In the rows, zero is written as 128.
Turns, then the turns between two rows, first turn first; the first pair answered:
turn J232:
[154  81 167 139 141 138 142 136 126 121 114 119 151 170 126  73 138 128
  97 120 122 151 116]  ->  [138  67 148 144 131 137 144 132 136 117 112 112 151 164 124  67 143 130
  98 116 129 148 126]
[ 47 147 119 157  93 153  55 119 167 105 116 132 145 137 130 122 130 160
 170 155 110 135 142]  ->  [165 154 178 135 113 139  48 150  85 131 117 150 142 120 125 155 117 127
 170 161 128 174  96]
[132 160 153  97 175 114 155 146 125 135 115 143  92 155 118 117 110 140
  92 142  99 121 117]  ->  [174  85  91 111 140  93 164 125 121 133 121 120 113  94 120 134 146 116
 110 108 146 135 120]
[ 86 174 143 132 137 169 126 156 142 119 175 116 131 110 172 106 112 140
 144 127 160 162 117]  ->  [124 159 146 127 132 164 127 155 122 124 170 112 134  84 165 119 119 124
 149 122 186 180  92]
turn J38:
[184 117 141 121 131 141 179 103 116 111 124 133 115 180 149  99 120  88
 108  74 133 124 115]  ->  [204 136 164 106 119 135 146 126  85 137 133 139 127 144 147 118 123  77
 125  88 124 151  93]
[152  90 148 126 188  96 115 136 111 134 137 116 153 126 136 138  91 131
  88 138 156 104 117]  ->  [147  86 143 128 183 100 115 134 117 140 136 112 155 122 138 136  94 137
  92 141 162 101 120]
[182 133 133 120 139 121  84 154  77 126  95 147 125 171 125 154 137 156
 128 152 133 110 120]  ->  [171 115 115 124 136 123  75 156  87 122  92 146 137 159 125 157 146 161
 128 150 136 103 129]
turn J941:
[147  91 107 158  99 136 108 111 118  96  70 111 122 167 111 161 135 115
 147 124 167 124 129]  ->  [134  89 105 150 114 143  97 121 127  96  60 114 118 171 112 165 143 131
 133 146 159 108 141]
[ 94 135 205  97 162 148  95 156  99 153 150 178 170  90 135 205  95 107
 160 171  61 157 156]  ->  [ 59 153 200 104 146 151 116 141 123 148 161 173 168 100 132 185  84 102
 159 158  48 160 165]
[ 75 122 101 153 105 128 109 110 170 107 124 116 143 153 138 103 147 149
 152 123 117 122 136]  ->  [112 122 103 156  79 112 122 103 156 107 130 109 142 145 135 104 144 123
 160 100 138 151 120]
turn J786:
[103 154 169 121 107 148 102 133 116 148 131 142 137 148 119 110 102 116
 131 140 128 146  99]  ->  [119 149 171 118 118 150 106 140 109 150 133 146 138 138 118 120 106 116
 124 139 129 142  98]
[ 76 110  89 147 117 134 137 102 172 107 129 118 131 166 138  99 136 157
 129 117 118 103 160]  ->  [129 101 116 130 172 140 110 139 127 127  97 138 120 175 133 123 139 179
 107 151 122  74 155]
[ 91 115 119 106 148 118 163 135 138 138 151 128 121  77 119 132 155 141
  87 146 134 121 138]  ->  [ 57 121 106 122 126 120 165 113 164 116 149 124 126 109 124 116 147 143
  98 130 121 116 147]
[163 155 170 150 137 117 123 136 102 138 133 147 109 172 125 120 112 137
 130 141 125 137 119]  ->  [171 149 166 141 135 115 142 139  99 149 148 135 113 124 119 130 125 119
 126 142 130 153 107]
turn J524:
[157 143 117  99 111 115 146 136 114 154 145 124 127  68 107 141 139  95
 118 124 144 174 103]  ->  [147 124  96 112  93 109 120 127 123 143 135 111 143  60 113 145 148 100
 142 123 147 173 109]
[109 130 136 116 168 133 160 174 106 139 156 129 123 126 134 152 141 147
 127 136 155 119 114]  ->  [109 110 119 118 156 127 145 174 108 140 149 125 127 112 135 152 150 148
 134 134 163 122 111]
[128  95 104 140 154 123 172 107 140 129 126 127 112 124 123 126 151 126
 107 125 137 111 136]  ->  [124  88  96 141 145 124 163 104 144 122 119 127 116 130 126 123 156 123
 111 119 141 110 139]
[120 173 179 122 130 127 172 128 122 133 176 135 113 107 100 114  95  67
 106 117 126 175 118]  ->  [128 143 160 120 136 121 174 130 118 146 179 126 120  68  97 133 115  67
  99 123 147 176 115]
Then:
(2 to 3 turns a pair)
[109 158 160 128 133 139 137 117 126 117 113 145 111 206 124 103 103 149
 122 118 108 117 132]  ->  [139  59  86 131 131 123 154 112 134 124 117 118 131  99 127 130 155 132
 112 111 163 116 138]
J786 J232
[ 79 186 150 126  53 148  89 128 140 135 172 105 153  90 121  90 134 137
 188 125  77 157 152]  ->  [163 172 161 132  59 136  41 134  95 130 134 113 153 139 121 103 127 149
 209 118  90 156 136]
J941 J786 J941
[ 91 139 118 132 162 134 193  99 158 129 135 148 100 137 139 101 121 122
  80 107 135 112 151]  ->  [154 151 161 102 173 130 159 135  96 166 139 157 111  84 137 143 121 104
  90 128 143 140 110]
J524 J232 J38
[102 183 158  98 175 162 136 164 142 144 140 141 115 123 131 157 132 138
  94 151 102 102 138]  ->  [172 144 138 114 126 128 170 143 122 133 167 121 126  75 128 167 143  76
 114 104 144 156  99]
J941 J232
[ 69 170 148 113 115 115 133 148 127 119 148 125 116 152 128 125 103 104
 119 135  88 163 115]  ->  [109 161 159 106 118 101 150 156 104 133 154 122 115 118 122 140 106  84
 109 134 108 177  98]
J524 J941
[111 139 175  91 162 116 140 154  90 155 133 135 129 170 130 143 115 102
  73 133 161 107 120]  ->  [ 94 149 179  86 152 119 118 160  77 165 138 132 142 143 131 154 117  99
  90 141 156 125 113]
J941 J38
[116 139 121 147  97 127  94 101 151 121 123 120 160 171 121 100 129 145
 156 131 121 144 143]  ->  [160 163 167 119 131 135  94 132 109 146 129 137 148 145 114 126 118 139
 138 151 117 153 115]
J524 J38 J786
[105 105 107 122 120 117  52 135 120 116 114  98 161  89 109 147 144 138
 159 145 138 127 120]  ->  [ 90 126 103 136  83 112  88 111 140 106 132  91 160  99 108 124 132 109
 173 110 136 149 113]
J941 J941 J941
[177 156 138 154 127 135 145 131 118 117 129  99 103 178 152 129  95 117
 123 114 118 135 136]  ->  [141 152 138 141 153 143 128 140 129 121 119 110 105 179 156 130 104 147
 110 144 107 104 154]
J941 J941 J941
[104 197 166 128  94 131 121 129 134 128 147 125 129 151 120 108  94 117
 149 130  95 168  99]  ->  [127 127 106 135  84 115 159 113 138 129 165 102 135  67 124 124 137  85
 138 112 138 177 103]
J524 J232
[198  88  93 110 158 104 145 123 114 124 110 119 136  96 123 127 156 136
  95 105 144 105 115]  ->  [147 148 129 120 153 123  94 132 131  99  89 138 135 191 128 106 121 175
 121 118  95  89 128]
J524 J524 J232
[124 150 135 116 128 119 150 122 120 149 153 127 117  88 116 114 118 104
 127 131 122 146 109]  ->  [103 172 145 123 133 127 109 125 128 129 130 140 118 153 119 105 101 132
 149 134 106 131 117]
J786 J38 J786
[168  90 111 127 180  99 108 170 127 125  82 133 115 163 126 155 157 173
  93 146 140  87 121]  ->  [138  72  63 146 137  86 165 125 170  96 112 106 116 147 132 127 164 145
 101 105 154 103 132]
J786 J524 J38
